Rows are one point carried round by a steady rotation, each followed by how many ticks it has turned.
The counts run from 0 to 595.
[-0.49  1.60  0.12 -0.91 -0.27 -1.73  0.16  3.16  2.54  0.18  0.59  0.27
 -1.50 -2.04  0.56  0.49  1.14  0.20 -0.63 -0.34 -2.06  0.83  0.35 -0.20
 -0.10 -0.57 -0.52 -0.55 -2.89 -0.58 -0.28 -1.73  1.61  0.47 -0.32 -0.85
  2.21  3.28  0.48  2.04  1.96  1.25  0.17 -1.50 -1.53  1.16  1.56 -0.09
 -0.69  2.96 -2.59  1.58  0.76 -1.15 -1.37  4.01  0.19  0.78 -0.76  0.29
 -0.24 -1.34  0.03  0.91 -0.95] | 310
[-0.83  0.90  0.52 -1.46  0.29 -2.06  0.81  2.60  2.17 -0.77  0.56  0.49
 -0.38 -1.80  1.29 -1.05  1.07  0.88 -0.89 -0.41 -1.70  1.29  1.28 -0.92
  0.54  0.08 -1.27 -0.57 -2.63 -0.69 -0.71 -1.74  1.35 -0.21  0.33 -1.93
  2.34  3.33 -0.04  0.71  0.86  0.25 -1.00 -1.10 -1.70  0.31  0.86 -1.24
  0.18  1.23 -2.07  1.66 -0.17 -1.85 -2.27  4.44  0.52  2.14 -0.68  0.34
 -0.01 -2.95  0.05  1.78 -1.09] | 315
[-0.47  0.74 -0.97  0.18 -1.23  0.00  0.26  1.80  3.87 -0.10 -1.13  0.55
  1.15 -2.59 -0.98 -1.66 -0.50  0.28 -1.25 -0.60 -0.96  0.82  2.54 -0.11
 -0.93 -1.04 -0.23 -0.99 -1.73  1.27 -2.07 -2.95 -0.36  0.52  0.50 -0.46
  3.00  2.46  0.88  0.39 -1.30  1.39  0.25 -0.10 -1.10 -0.78  0.58 -1.29
  0.32  0.95  0.50 -0.46 -1.39 -2.10 -1.90  3.06 -2.04  2.26 -0.03 -0.06
 -1.52 -1.18 -0.29  2.93  1.17] | 212
[-0.84  1.44  0.75 -1.93  0.11 -2.16  1.31  1.72  4.24 -1.12 -0.77  1.90
 -0.84 -3.39  0.10  1.69  1.26  0.70 -0.52 -0.64 -1.55  1.02  0.79 -0.06
  1.08 -1.06 -1.64 -1.27 -1.96  2.24 -1.28 -2.32  1.28  0.30  0.45 -0.88
  0.56  2.92  0.43  1.59  1.39  1.56  0.18 -0.58 -1.69  0.26  0.64 -0.67
 -0.52  0.18 -1.17  0.07 -0.20 -1.34 -1.41  3.01 -0.68  2.63 -1.10 -0.14
 -1.04 -1.59  0.11  1.24 -0.75] | 365
[-1.13  1.12  1.61 -1.38 -2.58 -1.03  0.24  3.80  2.68 -1.44 -0.81  1.12
 -0.03 -0.78  0.71  1.87 -0.43  0.49 -0.68  0.04 -1.24 -0.13  0.28 -1.63
 -0.03 -0.58  0.15 -2.23 -3.06  0.77 -0.95 -2.67 -0.63 -0.31  0.13 -0.99
  2.59  3.21 -0.68  1.92  0.77  0.25  0.95  0.33 -1.07  0.47 -0.89  0.02
  0.89  1.19 -0.66  0.99  1.14 -2.19 -2.17  2.14 -0.38  2.38 -0.08 -0.10
 -1.08 -0.98  0.48  2.68 -0.14] | 193
[-0.50  0.43  2.19 -1.11 -0.41 -0.69  1.81  3.41  2.04 -1.64  0.64  0.41
 -0.47 -1.15  1.38 -0.04 -0.11  0.38 -0.50 -0.92 -1.12  0.99  1.91 -1.16
  0.76 -0.46 -1.23 -0.88 -1.05 -0.48 -0.87 -2.69  0.65  0.30  0.89 -0.61
  3.24  2.24 -0.81  0.47  0.66 -0.99  0.09  0.63 -1.38 -0.75 -0.50 -1.18
  0.44  0.75 -0.86  1.31 -0.04 -2.96 -1.92  3.03 -1.34  3.21  0.33  1.09
 -1.26 -3.28 -0.03  3.49 -0.51] | 329
[-0.26  1.06 -0.68  1.94  0.59  0.22  1.32  3.29 -0.07 -0.17 -0.37 -1.02
  0.34 -1.77  0.99 -0.42 -0.63 -2.87 -2.60 -0.80  0.09 -0.26  1.29  0.30
 -0.35  0.44 -0.37 -0.98 -2.69 -0.47 -0.49 -0.33 -0.09  0.61 -0.49  0.64
  4.37  2.65  0.78  1.39 -0.91 -0.07  0.86 -1.13 -0.42  0.90  1.81 -0.10
 -2.13  1.10 -0.37  1.21 -0.22 -1.33 -0.29  4.19 -1.75  2.43 -1.95  0.55
 -0.49 -2.22 -0.22  1.57  0.30] | 572
[-0.96  0.85  1.20 -0.68  0.38 -0.97  1.66  0.38  1.78 -0.85  1.00  1.45
 -1.29 -1.69  0.98  0.21  0.95 -0.50 -0.12 -0.16 -1.15  2.13  1.79 -0.67
  0.72 -0.29 -2.11 -0.68 -2.59 -0.03  0.15 -2.37  1.75  0.36  2.42  0.49
  2.74  4.23  0.79  1.82  1.30  0.45  0.61 -0.56 -1.42  1.41  1.35 -0.98
 -0.61  0.93 -1.79  1.66  0.53 -0.72 -1.28  2.84 -0.57  2.53  0.35  1.55
 -1.17 -2.21  0.08  1.71 -0.35] | 565
[-0.95  0.69  1.32 -0.80 -2.36 -0.25 -0.23  4.18  0.86 -1.27 -0.67 -0.30
  0.03 -1.85 -0.71  0.77 -0.37 -1.32 -1.00  0.08 -0.85 -0.80  1.63 -0.84
 -0.54 -1.15  0.01 -2.56 -3.34  0.81 -0.97 -1.62 -2.25  0.09  0.06  0.17
  3.03  2.05 -0.14  1.56 -2.05  1.25  2.02 -0.67 -0.03 -0.02  0.03 -0.39
 -0.50 -0.08  0.68 -0.03  0.40 -1.41 -1.72  1.58 -1.25  2.75 -0.69  0.60
 -2.06 -1.86  1.08  2.69  0.55] | 335
[-0.38  1.13  1.61 -0.37 -1.94 -0.26  1.52  2.91  1.98 -1.24 -0.27  1.64
 -0.99 -0.36  1.63  1.64 -0.45 -0.46  0.64  0.06 -1.05  0.92  0.82 -2.13
  0.55  0.42 -0.51 -1.54 -2.86 -0.62 -0.10 -2.25  0.88 -0.45  1.19  0.16
  3.22  4.04  0.28  1.83  1.57 -0.63  0.98  0.80 -0.99  1.67 -0.17  0.49
 -0.20  1.34 -1.34  1.76  1.57 -1.47 -1.35  2.46 -0.69  2.72  0.18  0.95
 -0.65 -1.04  0.64  2.96  0.27] | 438
[-0.74  1.64  2.50 -1.51 -1.22 -1.51  0.60  3.97  2.85 -1.79 -0.77  0.92
 -0.72 -1.31  0.92  2.36  0.09  0.21 -0.71 -1.05 -1.69 -0.15 -0.39 -0.96
  1.18 -0.30 -0.55 -1.18 -1.31  0.98 -1.16 -2.35  0.28  0.22 -0.71 -1.55
  1.81  1.90 -0.97  1.76  1.70  0.00  0.31  0.54 -0.93 -0.04 -0.52  0.16
 -0.40  0.96 -1.18  1.10  1.35 -2.11 -1.27  2.82 -1.24  2.39 -1.34 -0.34
 -1.30 -1.85  0.15  2.24 -1.51] | 483
[-0.06  1.79  1.18  1.02 -1.39 -0.60  0.95  3.42  1.57 -0.51 -0.33  0.69
 -0.90 -0.20  1.65  0.65 -0.04 -0.02 -0.42 -0.25 -2.13  0.41 -0.48 -1.50
  0.43  0.43  0.12 -0.88 -1.96 -0.85 -0.19 -1.99  1.47  0.02  0.65 -0.44
  2.90  2.87 -0.78  1.92  2.04 -0.97  0.13  0.73 -1.50  1.27  0.25  0.65
 -0.58  2.46 -2.16  2.40  0.65 -1.75 -0.64  4.27 -0.27  1.90 -0.14  0.38
  0.01 -1.38 -0.70  2.69 -0.45] | 442
[-0.76  2.34  0.26  0.57 -1.47 -1.49  0.08  2.37  2.44 -0.66 -2.06  0.38
 -0.61 -2.99 -0.38  1.81  1.26 -0.67 -0.02 -0.44 -2.07 -0.08 -1.22 -0.17
  0.91 -0.45 -0.65 -0.87 -1.97  2.45 -1.72 -0.66  1.44  0.58  0.80 -0.17
  0.39  2.20  0.81  3.37  0.56  1.65  0.36  0.10 -1.44  0.97  1.59  0.30
 -2.92  1.12 -1.29  0.58 -1.16  0.57  0.45  4.23 -0.01  2.19 -1.81 -0.15
 -0.45 -0.36 -1.00  0.53 -0.44] | 105
[-0.18  1.68 -0.83 -0.04 -1.10 -1.04 -0.32  4.16  2.81  0.28 -0.76 -1.08
 -0.51 -3.07 -1.67 -0.04  0.55 -0.24 -1.12 -0.26 -1.83 -0.52  0.30  1.03
 -0.69 -1.17  0.45 -0.72 -1.93  1.15 -1.96 -1.37 -0.02  0.75 -0.28 -0.36
  1.82  1.34  0.96  2.13 -0.32  2.25  0.55 -1.19 -0.56  0.18  1.52 -0.14
 -2.59  2.07 -1.34 -0.18 -1.14 -0.98 -0.43  4.58 -1.31  0.78 -2.41 -0.41
 -1.16 -0.99 -0.63  1.40 -0.14] | 209
[-0.79  0.99 -0.84  0.82 -0.79 -0.56 -0.19  3.20  2.68  0.46 -0.94 -0.95
  0.76 -3.06 -1.91 -1.33  0.54 -0.17 -1.88 -0.61 -1.30 -0.02  1.54  0.54
 -0.90 -1.17 -0.03 -1.29 -2.30  1.33 -1.88 -1.25 -0.64  1.19 -0.02 -0.30
  2.43  1.17  0.73  1.19 -1.96  2.33  0.25 -1.24 -0.57 -0.52  1.73 -0.75
 -1.62  1.01 -0.04 -0.67 -1.98 -1.24 -0.83  4.44 -1.55  1.75 -1.58  0.43
 -1.65 -1.63 -0.79  1.83  0.23] | 213
[-0.35  2.19  1.11 -1.97 -1.63 -2.18  0.09  3.30  3.95 -1.63 -0.86  1.87
 -0.74 -2.67  0.22  1.16  1.12  1.04  0.30  0.38 -1.97  0.73  0.18 -0.88
  0.81 -0.81 -0.05 -1.41 -2.02  1.11 -1.44 -2.19  1.04 -0.45  0.23 -1.33
  0.81  3.47  0.12  2.13  1.64  0.91  0.13 -0.15 -1.71  0.37 -0.21 -0.32
  0.08  0.97 -1.64  0.34 -0.48 -1.40 -1.83  3.37  0.21  1.82 -0.63 -0.11
 -0.65 -1.22  0.38  2.02 -0.15] | 206
[-0.05  0.81  0.15  1.33 -2.03  1.64  0.95  4.43  0.77 -0.36 -1.20 -0.31
  0.69 -0.67  0.60 -0.06 -1.68 -1.90 -1.65 -0.11 -0.39 -0.90  1.15 -0.98
 -0.80  0.55  0.98 -1.54 -3.10 -0.64 -0.43 -1.27 -0.74  0.51  0.04  0.59
  4.29  2.90  0.48  1.54 -0.90  0.17  1.56 -0.04 -0.03  0.98  0.09  0.84
 -0.74  1.71  0.38  0.93  0.38 -1.51 -1.01  2.91 -1.60  2.48 -0.58  0.63
 -0.66 -1.18  0.23  3.36  0.73] | 585
[-0.55  1.62  1.21  0.47 -2.10 -0.21  0.61  2.85  2.00 -0.65 -0.12  0.79
 -1.48 -0.46  0.50 -0.54  0.27  0.59  0.58  0.55 -2.43  1.46  0.82 -2.05
  0.12 -0.27 -0.37 -1.20 -2.50 -1.07 -0.17 -2.55  1.55 -0.51  2.30 -0.35
  2.95  3.47  0.07  1.68  1.22 -0.27 -0.05  0.35 -1.37  1.27  0.29 -0.65
  0.22  1.83 -2.05  1.93 -0.01 -0.90 -1.98  3.19  0.22  2.05  0.71  0.98
 -0.45 -1.48 -0.51  3.31  0.36] | 447
[-0.60  0.49 -1.74  1.69  0.18  0.39  1.33  0.40  2.30 -0.24 -1.48  1.15
  1.87 -2.29  0.90 -0.57 -0.17 -1.43 -2.27 -1.05  0.00  0.94  1.36 -0.26
 -0.37  0.30 -0.06 -1.18 -4.07  1.33 -0.75 -1.53  0.32  0.06  0.31  0.39
  3.57  4.46  1.53  0.48 -1.11  1.28  0.49 -0.59 -1.38  1.51  1.41  0.00
 -0.39  0.71  0.77  0.62 -0.37 -1.33 -1.15  3.07 -0.58  2.73 -0.58 -0.20
  0.01 -0.39  0.10  1.46  0.93] | 412
[-0.46  1.13  0.19 -0.72 -0.94 -0.87  0.54  2.65  3.37  0.05  0.58  1.28
 -0.94 -1.08 -0.01 -0.44  0.14  1.15 -0.39 -0.01 -2.59  1.11  1.00 -0.65
 -0.26 -0.48 -0.50 -0.49 -2.27 -0.94 -0.29 -3.11  1.11  0.44  0.67 -0.57
  2.86  2.96  0.07  1.12  1.23  1.12 -0.01 -0.83 -1.56  0.51  0.70 -0.36
  0.27  2.62 -2.14  1.45  0.66 -2.37 -2.04  3.13 -0.58  1.31  0.13  0.09
 -0.96 -1.56 -0.20  2.29 -0.11] | 456
[-0.59  0.55 -0.94  1.31 -0.99  0.46  1.52 -0.12  2.39 -0.44 -1.00  1.20
  0.86 -2.40  0.12 -0.21  0.09 -1.21 -0.36 -0.69 -0.44  0.84  2.18 -0.71
 -0.01 -0.52 -0.94 -1.64 -3.38  1.80 -1.04 -1.75  0.48  0.04  2.04  1.22
  2.73  4.24  1.79  1.09 -0.63  1.05  1.33 -0.09 -0.90  1.33  0.98 -0.58
 -0.35 -0.03  0.55 -0.18 -1.31 -0.19 -0.91  2.33 -0.75  3.05  0.31  0.29
 -0.94 -0.44  0.53  2.29  1.62] | 262
[ 0.40  1.64  0.77 -0.63 -1.78 -0.56  0.92  2.46  4.61 -0.59 -1.46  1.68
 -0.63 -1.83 -0.33  1.79 -0.21  1.12  0.35 -0.55 -1.98  0.98  0.33 -1.09
  0.65 -0.64 -0.49 -1.34 -1.44  1.23 -1.94 -3.10  1.38 -0.10  0.94 -0.75
  1.43  2.61 -0.03  1.60  1.59  0.38  0.31  1.31 -1.61  0.35 -0.64 -0.01
 -0.01  1.17 -1.14  0.38 -0.37 -1.69 -1.64  2.92 -1.16  2.15 -0.43 -0.35
 -0.93 -0.66 -0.46  2.99  0.45] | 497
[-1.80  0.75  1.72  0.19 -0.58 -0.67  1.55  0.39  2.07 -1.01 -1.55  1.61
  0.75 -1.01  1.74  2.18  0.20  0.26 -1.46 -2.53 -0.27  0.76  0.11 -1.33
  0.85 -0.75 -1.40 -1.61 -2.13  2.72 -1.15 -2.84  0.18  0.25  1.35 -0.36
  2.73  2.64 -0.73  0.58  0.96  0.16  0.36  1.84 -1.36  0.29  0.91 -0.17
 -0.16  0.18 -0.16  1.54  0.75 -2.37 -1.09  2.88 -1.59  3.19 -0.16 -0.32
 -1.58 -1.52 -0.17  1.84 -1.03] | 529
[-0.82  0.58  1.25  0.31 -1.60  0.07  1.06  2.63  1.43 -1.09 -0.74  1.45
  0.45 -0.55  1.77  1.32 -1.14 -0.56 -0.99 -0.69 -0.44  0.31  0.61 -1.99
 -0.09  0.43  0.62 -2.02 -3.91  0.24 -0.28 -2.11 -0.28 -0.51  0.18 -0.24
  3.77  4.01  0.03  1.53  0.67 -0.12  1.06  0.21 -1.32  1.00 -0.64  0.44
  1.09  1.16 -0.13  1.64  1.03 -2.37 -2.03  1.91 -0.51  2.93  0.03 -0.02
 -0.93 -1.16  0.64  2.70  0.35] | 584
[ 0.00  1.61  0.41  0.97  0.81 -0.99  1.67  2.28  0.90 -0.85  0.52 -0.28
 -1.52 -2.27  0.91 -0.09  1.36 -1.89 -0.32  0.05 -1.33  1.15  1.13  0.14
  0.93 -0.01 -1.60 -0.36 -1.88 -0.38  0.17 -0.41  2.57  0.37  1.65  0.61
  2.13  3.07  1.16  2.15  0.74  0.15  0.65 -0.75 -1.47  1.63  1.67 -0.56
 -2.35  1.06 -1.52  1.50 -0.70 -0.21 -0.08  4.23 -0.54  2.29 -1.00  1.34
  0.19 -2.47 -0.28  1.01 -0.35] | 564
[ 0.02  0.60  0.91 -1.70 -0.24 -1.04  1.66  1.49  4.26 -1.52 -0.02  2.25
 -0.88 -2.54  0.14  1.10  0.62  0.47  0.40 -0.57 -1.46  1.37  2.40 -0.16
  1.39 -1.24 -2.15 -0.69 -0.91  1.63 -1.52 -2.93  1.08  0.18  0.94 -0.22
  1.85  3.56  0.22  0.92  0.77  0.58  0.63  0.23 -1.56 -0.25 -0.51 -1.23
  0.45 -0.28 -0.29 -0.21 -0.39 -1.57 -1.61  2.26 -1.51  2.47 -0.30  0.52
 -1.37 -1.74  0.51  2.32  0.10] | 220
[ 0.02  1.50  1.08 -1.34  0.46 -2.59  0.94  3.13  2.89 -1.52 -0.18  0.41
 -0.86 -3.68  0.23  1.19  1.33 -0.35 -0.28 -0.68 -2.04  0.49  0.73  0.24
  1.80 -0.85 -1.64 -0.69 -0.64  1.50 -1.32 -1.15  1.59  0.47  0.62 -0.80
  0.55  2.43  0.31  1.88  0.64  0.33  0.55 -0.21 -1.34  0.03  0.39 -1.49
 -1.67 -0.19 -1.56  0.32 -0.74 -0.72 -0.75  4.14 -0.84  2.47 -2.40  0.83
 -0.26 -2.25  0.26  0.94 -0.60] | 219
[-0.75  0.62  0.79  0.96 -2.20  0.62  0.48  4.48  0.48 -0.29 -0.37 -1.58
  0.23 -0.90 -0.16 -1.13 -1.59 -1.57 -1.39 -0.46 -0.84 -0.67  1.64 -0.79
 -1.08 -0.02  0.52 -1.31 -2.71 -1.02 -0.70 -1.63 -1.33  0.52  0.81  0.48
  4.01  1.62  0.47  1.19 -2.08  0.18  0.65 -0.27  0.20 -0.33  0.22 -0.31
 -1.22  1.22 -0.24  0.79 -0.37 -1.94 -1.46  3.03 -1.94  2.13 -0.27  0.91
 -1.88 -1.55 -0.25  3.51  0.77] | 40
[-0.92  1.12  0.92  1.81 -2.45  0.55  0.60  1.12  2.67 -1.02 -2.59  1.36
  1.03 -1.27  0.63  0.47 -0.61  0.72 -0.22 -1.38 -0.84  1.07  1.19 -1.92
  0.72 -0.32 -0.19 -1.83 -1.64  2.52 -1.95 -3.16  0.28  0.38  2.10  0.32
  2.14  2.78 -0.18  0.93 -0.75  0.38  0.34  2.07 -0.74  0.34 -0.07 -0.52
 -0.05  0.17  0.72  0.12 -1.15 -1.80 -1.28  2.88 -1.52  2.85  0.56 -0.12
 -1.30 -0.65 -0.86  3.53  0.69] | 98
[-1.52  2.06  0.49  1.64 -1.33 -0.25  0.36  2.24  0.80 -0.22 -1.87 -0.39
 -0.49 -1.39  0.30  2.10  0.92 -1.27 -0.87 -1.44 -1.43 -0.62 -1.77 -0.57
  0.18 -0.46 -0.06 -0.72 -2.57  1.79 -0.77 -1.48  1.08  0.99  0.77  0.36
  2.16  1.99  0.29  2.87  0.41  1.75  0.76  0.33 -0.24  1.58  2.45  0.87
 -3.46  1.76 -1.68  1.45  0.57 -0.17  0.64  4.60 -0.97  1.82 -1.23  0.04
 -1.22 -0.50 -1.20  0.98 -0.60] | 541
[-0.94  1.87  2.33 -0.23 -1.68 -1.65  0.97  2.62  2.49 -1.22 -1.45  1.05
 -0.97 -1.88  0.38  3.15  0.90 -0.30 -0.08 -1.48 -1.84 -0.18 -1.07 -1.20
  0.95 -0.76 -0.70 -1.56 -1.65  2.61 -1.44 -2.24  0.87  0.54  0.63 -0.51
  0.78  2.03 -0.84  2.36  1.48  0.81  0.69  0.96 -1.36  0.45  0.73  0.76
 -1.91  0.68 -1.55  1.15  0.59 -1.25 -0.52  3.38 -1.45  2.18 -1.25 -0.05
 -1.84 -1.18 -0.63  1.80 -1.32] | 92
